Each path below is one point turned by a fixed rotation once a step. After each direction that follows a path, write how fast that rotation turns it, in degrees each step (0 if it stays still).
Each turn is a multiple of 5 degrees from 10 to 175, or 0.
Each row of a path follows its step; steps can be skipped.
path 1
step 1: [  4  17 -13  14  22  14  -7 -10  12 -34 -18 -13 -23 -11  11 -18   7  17
 -14  -7 -23  12   4   1  -5 -15  -8  13   9 -11 -22  -2 -14  14   1  20
  10   6 -14 -13  -2  18 -25  -5  10  20  13  -2 -15   3  14  -5]
step 2: [  2  20   6 -15   8  -7  -9 -13 -13   3   2 -10   1  21  -1 -35  -8   4
 -15  -4 -15  16   3  27   0   5 -25   9  23  -1  -1  -5 -14 -31  22  36
  -2  -8   1  13  -3  11   5  18   8   1   8  15  17  13  -5  -7]
step 3: [ 13  35  11   2   7   7   2  19  28 -10  -6  -1 -12 -12 -10 -21  21   5
   5   7  -3  26  13 -12  12 -14  -5  17  -8   2  14   0   6 -29  26  -2
  -5  -6   0 -13 -19  -5 -37   7   6   9   2   4  11   7 -11   9]
step 5: [ -5   9 -29 -10  11  22 -21 -14  12  -2 -34 -12  -7  -5   4 -10  13   5
   6   2  -1  10  31  11   3   3  13   5  -1  -1  10  16  -5 -16   8  41
  16   6   2   6   9  20 -14 -18  -4  18  -5  17  11  11 -12  10]
step 7: [ -7  23  -6  -3  17  24  -9 -12  11 -32  14   5 -21 -13   2   3  14  18
  17 -13   2   3  -1   0  39 -11 -11   7   8  13 -11 -16   5 -19  12  12
   1   9 -26 -22 -11  14  -1  -9  -2   3  -1   9  17   3  -9 -16]
step 9: [ -1  10 -17  -9  34  -4  -6 -23  14 -12  16 -13  -7 -13 -26 -23  17   6
  10 -15 -19  10  22   8   0  -5  -6   1  -5   2  20  15 -11  -5  15   3
   5  -8 -12 -16   7  -3 -17   4  -6  32  28   0  -4   1  -1  19]
step 10: [ 10  24   9  -4  17   5  -5  14  -8  -3 -18   0 -14   5 -16  -1 -13  18
   3 -16  -8   7   8  23   1   8 -11   2   0  27  -8 -27 -15 -13  11  21
  -3 -15  -2 -11  12 -15  -9 -13  11  12  15 -11  22  32  16 -22]
step 11: [  3  -1 -13  -5  33  19 -12  -3   0  -4 -18 -14 -25   1  11 -19  12   5
   1   6 -10  18   0 -28  20  -2 -34   4  -6   6  19 -16  -9 -17  24   9
  12   4  13 -18  20   2 -11  -2   8  -4 -13  11  12  -8 -19   2]
Speeds:
[ 0  7  5  7  4 -8 10  5 -6 -2  1  0 -7 -4  3  0  1  2  6 -3  9 -3  2 -1
  2  1  2  2  6  4  2  4  6  3 -5  7  1 -4 -1 -4  4 -4 -2  1  3 -3  1 -2
  2 -2  0  0]	110
[  2   0  -4   3  -1  -4  -5   1  -8 -11  -7  -5   1   6   5  -2  -6   7
   4   0   2   5   0  -2  -1   2   2   0 -10  -2  -3  -1   3   0  -2  -2
   4   2  -3   5   6  -1   2   7  -5   2   1   5   1  -7  -4  -2]	110
[-1  0 -1 -2  0 -7 -3 -1  2  0  0  9  6  4 -3  5  2  5  3  0 -4 -2  2  8
  6  3  2 -5  0  2 -2 -3  5 -4 -5 12 -5  4 -2 -3 -3  0  6  3 -4  1  1  2
  5  6 -6  3]	145
[-7  5  3  1  1  5  3 -5  2 -4 -2  3  2  7  0  4 -2 -5 -3  2 -1  1 -4 -3
 -1  3  1  3 -8  2  8 -3  1 -1 -9  2 -4 -2 -7 -7 -2 -3 -3 -2  3  1  2  7
 -2 -1  9 -6]	115
path 2
step 0: [-16  18 -20  -1  10   5   2 -36   5 -40 -12   1 -23   7 -10  18 -11  21
  -6  31   5  11   7  26  -6 -17   3  13 -11 -10   3  -3   2  26  -4  10
 -19  -2  12 -14  12  17  -2 -15 -37 -15  -8  17   0  -8  -9  15]
step 1: [ -5   5 -26   5   0 -27  14  -9  12   9 -13  -7   8 -16  -1 -12 -11   0
 -15  27   6 -14  13  16 -13   7   4  -3 -16  -7   7  17  38 -20 -18 -14
  -3  -9   4 -30  29 -23 -25  -4  21   1  19   6 -25   8  16 -23]
step 2: [-25   1  -2  -5  10  -6  -3  -2  16  16 -15  -1 -23 -17 -11   6  -7  -2
  16  23   6 -11  11  -8   5  -5  -5 -18   4  -3 -36  -1   9  -4  21  17
  18  -3  -4  -7 -12  20  -8 -32 -35  -5 -10  28 -23 -41   8 -11]
step 3: [ 11  -1 -46  -2 -10  12  -1   0  21  -7   1  -2 -31  11   4  15 -12   8
 -31   4 -10  -6  13  15   4 -17  -4  11 -19 -23 -13  -1  19   7 -17 -15
  -9   8   6 -11 -11  -3 -14  -4 -17 -14 -26   7 -26  34 -18 -18]
step 4: [  0   7 -14  37   7  10  18 -19   3  -3  15   6  -9  -3 -13 -29  -2   1
  12  15  -4   1  10  39  -5   1  15   4 -12  -7 -10  28   7   0  13  30
  -7  -2  -5  -7  23   0 -22 -11   0  12  24   6 -35 -30   2 -15]
step 5: [-11  -8  -7   8  -7  -6 -31  -4  -6   9 -27  -3 -15   0 -14  38 -31  -7
  22  21   0  -2  -4   0   1   4 -18 -38 -10   3 -13  -6   6  -1 -12  -3
  -6  -9   7  -5  25 -22 -16  -3 -13  -6 -15  36 -24   3 -12 -24]
step 8: [-12 -13  -6   4  -6   2   1  -3  -3 -12 -29 -17  -7 -12  -2  10  16  12
  11  28  -7  25  23  13   1  -8  21 -17 -33 -13 -10  11  10  -3  19   4
 -16  -7  18 -13   6  -1  -6   4 -32 -36 -15  30 -10 -28  -8  -5]
step 9: [-22  31 -40  -9  23 -14   8  -6  24 -11 -30  18  -4   5   3  -1 -14  -4
 -19  15  15  -5 -18  24 -18  -4  -8   4 -20   7   2  -9   9  -5 -23  10
   0  -9  17  -7   5  -3 -26 -18  -2   8 -14  -9 -32  12  -9 -14]
Speeds:
[ 6 -4  1  6  5  1  5  0 -8 -1 -3  2  6  8  5  5 -6  0  3 -3 -6  6 -1  2
  1 -7 -1 -4 -6  3 -1  2 -5 -2 -5  1  2 -4  2 10  3 -2  5 -2  3 -1  0  1
  4 -4 -3 -6]	40
[  2   3  -1  -3  -6  -5   1   4  -3  -1   1   3  -3  -3  -2   6  -2   0
   6  -2   3   8   8  -2  -3  -5   4   3  -2  -5   2 -12  -4   2  -4   2
   1   1   9   1  -4  -2  -3  -4 -10   1  -3  -4   1   5  -2   2]	125
[ 7 -4  1 -2  1  0  1  7 -7 -3  0 -6  1 -3  2  0 -4 -1  0  3  4 -5  1 -7
  2 -5  0  3  2 -3 -4 -4  6 -3 -3 -2  7  2 -7 -5 -4  7  4 -6  2  1 -2  2
  2  0 10 -6]	80
[ 0 -1  4  1 -8  2 -3 -1  0  0 -7  7 -4  1  6 -3  2  1 -4  6 -8 -2 -3  7
  6  3 10  4 -1  1  2 -2 -5 -3 -5 -7 -1  1  3 -3  0  1  5 -7  1 -6 -2 -3
 -1  5  5  0]	135
path 3
step 0: [  4   3 -12  -8 -14 -13  10 -30  19  15   0  -3   0  -2  -5  -6  -6   5
 -14  23  13   6  23 -12  -8  -1   2  22 -17   2   7  10 -30  -3  16   2
   5   0 -23  -5  -4  -1 -31 -10  -4  14 -19  19  19  18  -3  -1]
step 1: [-10   6  26 -10 -18  19  -6  19   3  12 -10  -8  14   6   0  -7  -9   3
 -10  -2  -9   1  19  22  17   6   1  -5   0  15  16 -28 -45  12   0   4
   6 -12 -20   7  -8  14  -9  17 -14  -1 -16  -6   8  10  -6   3]
step 2: [  0   5  -7 -15   1  -3 -20  -3  23   3   5  28  20   6  -5  -6 -17  16
 -16   5   8  14   7   8   7  15  -8  -2  13 -14   2   7   3  -5  -7  18
  -5 -34 -21 -15  11  -2 -33 -13 -15  -3  -2 -18   8  22  19   0]
step 3: [  8   6  -4   9  17 -11  24  16   2   8  -7 -20  13  -3  22   0  -9  19
   5  -5   5  13 -16  14  11  23 -26   7  -6  -6  15  -4 -19  12  26  -7
  14  -1 -21 -25   3  18  -2   6  -1 -10 -13  -9   7  19  17  -1]
step 5: [  3  -4   8   2  -3   1  27  14  -7   3  26  14  -9 -12  -7 -14 -11  33
   1  -3 -17 -16   4   6   0   4 -14  16 -19   2   9 -11  -6  19   7  -4
   3   2 -25  19  22  -7 -24  -8 -27 -15 -19   5   8  13  -4  -6]
step 8: [ 33 -23   1  -2 -22  -6  14   8  30 -11 -10 -24  -2 -10 -14  -7  -9  19
   7  17  25   8   4   9 -23  19  -8  10  -1   2   3  -9 -10   4   4  -9
   1   0 -11  16   5  22  -8  18  22  -5 -14   1   1   0  -8  -2]
step 9: [ -8   5  11  -7  -7   7   4  -5 -13  10  -1 -20   1  -4  -9   2 -13   0
   6  17   5 -27   3  -4 -17  23   4   4  17   9 -25  -9 -27  12 -17  -4
 -12 -31 -12  12  11   0 -24  -8  -8   2  -4  13  18  16   5 -31]
step 11: [ -2   8  21 -24  -1  11 -12  -4   4  20 -10  -8  15   5  -1  29  -8  21
  -3  22   6   3 -21  14  11  19  -1   4 -10 -14  -6   4  -7  30  12  19
  -7  -4   1   2  -3  26 -21  14   7   4  15  -1  10   0  20 -15]
Speeds:
[ 4  2  8  1  4  0  1  3  1  4 -6 -5  2  2 -2 -6  6 -2 -8 -3 -1 -7 -1  3
  5  0 -4 -4  6  5 -6  2 -8  4 -3  4 -3 -1  5 -1  1  2  7  2  0  9  4 -1
 -1 -1  0 -6]	140
[-2  4 10 -3 11 -2 -6  6  1 -4  0  2  0  1 -2  4 -2  4  3 -5 -2  0 -8  4
 -2 -2 -7  7  0 -4  0  7 -2  0  3 -6  4  2  4 -2  2 -3 -2 -1 -7 -3  6  2
  4 -2  5  3]	45
[  1   1   2  -8   8  -3   5   0  -5   0   2   1  -4  -7   2   3   0   0
  -2   5   4   2  -2   4   9   0   4   0   6   5   3   2   4  -4  -6  -6
  -3 -11   1  -3   7  -1   3  -4  -1   0  -6  -1  -2   1  -6   0]	100
[ -9   0   5   3   3  -1   9   1 -11  -1   0   0  -2   3   1   3  -5   4
   1   0  -5   3  -4   1   3   2   1  -8  -3  -2  -3  -5  -5   5  -4  -3
  -4   3  -4   6  -6   7   2  -7   1   1  -1   1   0   2   5   1]	175
[ 6 -9 -3  4 -3 -7 -2  2 -5 -3 -3 -3 -2 -8  3 -3  1  1  2 -3  1  5 -4  1
 -6  5  5 -3  9  1 -5  0 -2  5  2 -5 -4  0  0 -6 -2 -8  2 -1 -2 -4  3 -1
  4  6  5  0]	70
[ 0 -9 -3 -3  0  0  7  3 -2  1  3 -7 -3  8  1 -8  3 -3 -4 -7  1  0  0 -5
  6 -3 -6  6 -5  5  2  0  0  1  8 -7  0 -4 -1  1  0 -1 -2  0 -4 -4 -1  2
 -9  1  4  2]	155
path 4
step 0: [-15 -26   5   2  -3  -7  -5 -14   8 -17 -11 -10  18  -2 -12   3  -9  11
  -3   0 -14   0   8  -2  14   9 -26  14 -17 -33   5  -2  -5  -3  -4 -27
 -13  17 -23   8  -1   4 -20  11  13 -21 -26  -1   4 -22 -27  -6]
step 1: [-10  10 -21  -1   3 -31  -5  11 -24  25  -9 -17   0  -6   1 -26  12  13
   6  -8  -3   5 -16   7  10  -2 -26  -4 -12  25 -11 -11   5   2  16   4
  -7  -7  20 -15  17  36  18  -8  10  -4  11  10  19  -2  -3  -6]
step 2: [ 23  23  -6  15  -7  16  -8 -25  11   2 -22  22  26  14 -10  16  13   8
  -5 -18  -8  15  -1   1 -14  11  -3  10  11  20   8  26  -3 -10   7  -4
  16 -18   2  12  -5  -3  18  25   9   9  -4  25 -20   2  -2  -7]
step 3: [-13 -11  12   0  13   6   3  -4  16  -3  -7 -12  -1  29  37  18 -10  -1
 -30   3   3  20   0  -4  10 -26  16   4   5  -5  -8  -6 -12  30  11  12
   5  16  14  22  -6  21  -5  -7  14  -7  10  -8   0  22   3  15]
step 4: [  7   2 -13 -13  -4   4  -2  32 -35   4 -10   5 -35   0   7  23 -20  10
  12   1  -2   1  11  13 -13  10  23   4  13  16   0  20   3  -4   9 -11
 -16 -15  -1 -16  -7 -29 -16  -4  15  -7   2 -19  12   5   1  -5]
step 5: [ 11 -15   0   0   3   2   6 -13  10 -14  14 -13  -3   9  -3 -14   5   8
   1   3  -9 -11  10  21 -27 -32   6 -14  17  12   6  15  11  -7  -5  -5
  15  36 -21  -2  10  -7  -1 -20 -42  14  -6  11  -1 -16  14  -6]
step 7: [  5   8  -6  33 -22   0  14   5   0   4   5   4  -2 -35   6 -24 -12   2
   1  16  27   8 -20  17   7  -8 -37 -12 -10  -2   8  12  -8   5 -10   6
  -2 -31 -13  -5   4   0   3   4 -10   0   5 -22  -5  16  19  -1]
step 11: [ 30  -7   3 -11 -17  21 -10   1   1   0 -24   3  22  -5 -34  -8   1 -16
 -13 -11 -25 -10  24  -5  -3 -23   2   6  17  -3  -1  -8 -25  -1   5   6
 -10  10 -11  18  -9   7  13  -2  11   9 -27  12  -1  -4   6 -22]
Speeds:
[ 4 -5  3  0 -4  7 -4  2  1  7  0  4  5  1  0  2 -9 -1 -4  2  2  0 -9  4
  5  0  0  3 -3  4  0 -4  2  3 -2 11  6  0  1  2 -6 -1 -5  5 -6  0  2  5
 -4 -3 -2  4]	95
[ 0 -3 -4  3  8  2  5  5 -5 -1 -1 -2 -3  0 -2  6 -1 -3  3 -2 -2  3 -8  3
  4 -6 10 -8  0  3  4  4 -2  2 -4 -6  3  1 -3 11 -5 -2  3 -3  2  3  2  4
  1  0  0 -4]	40
[ -3   2   8  -2  -6  -8   4   0   5   4   0   3  -7   6   1   5  -7 -12
   4  -1  -2  -5  -3   3   2   0   3   8   7   5   0   2  -3  -1  -4  -2
  -1   4   0  -1   1   1   1  -2   1   2  -5  -3   0  -4   5  -3]	60
[ -3   5   0  -3   3   5   6  -3   3  -2   4   2  -1  -3   7   4  -5  -2
   0   1   4   3  -2   4   7  -2   1   2   2 -11   1  -1  -6  -4   9  -8
   5   0   2  -3  -2   3   1   0  -3  -6  -2   5   3  -3  -6   5]	115
[ 3 -6 -4 -7 -2 -3  4 -2  1 -2  7  0 -8 -3 -1  4 -4  0 -4  3  4  2 -3  3
  1  4 -2  2 -8  2 -6  1 -1  0 -3  0 -4  2 -8 -3  3  6 -2  2  9  0  7  3
  1  9 -3 -2]	120
[ 0 -3  3 -4 -3 -3 -1  7  1 -7  1 -2  5  1  6 -1  0  0 -2  1 -8 -2  0  2
  4  2  5 -1  2  1  0  0  6 -3 -3 -7  4 -9 -3 -5  4 -3  3  8  8  5 -1  0
 -7 -4 -4  8]	175
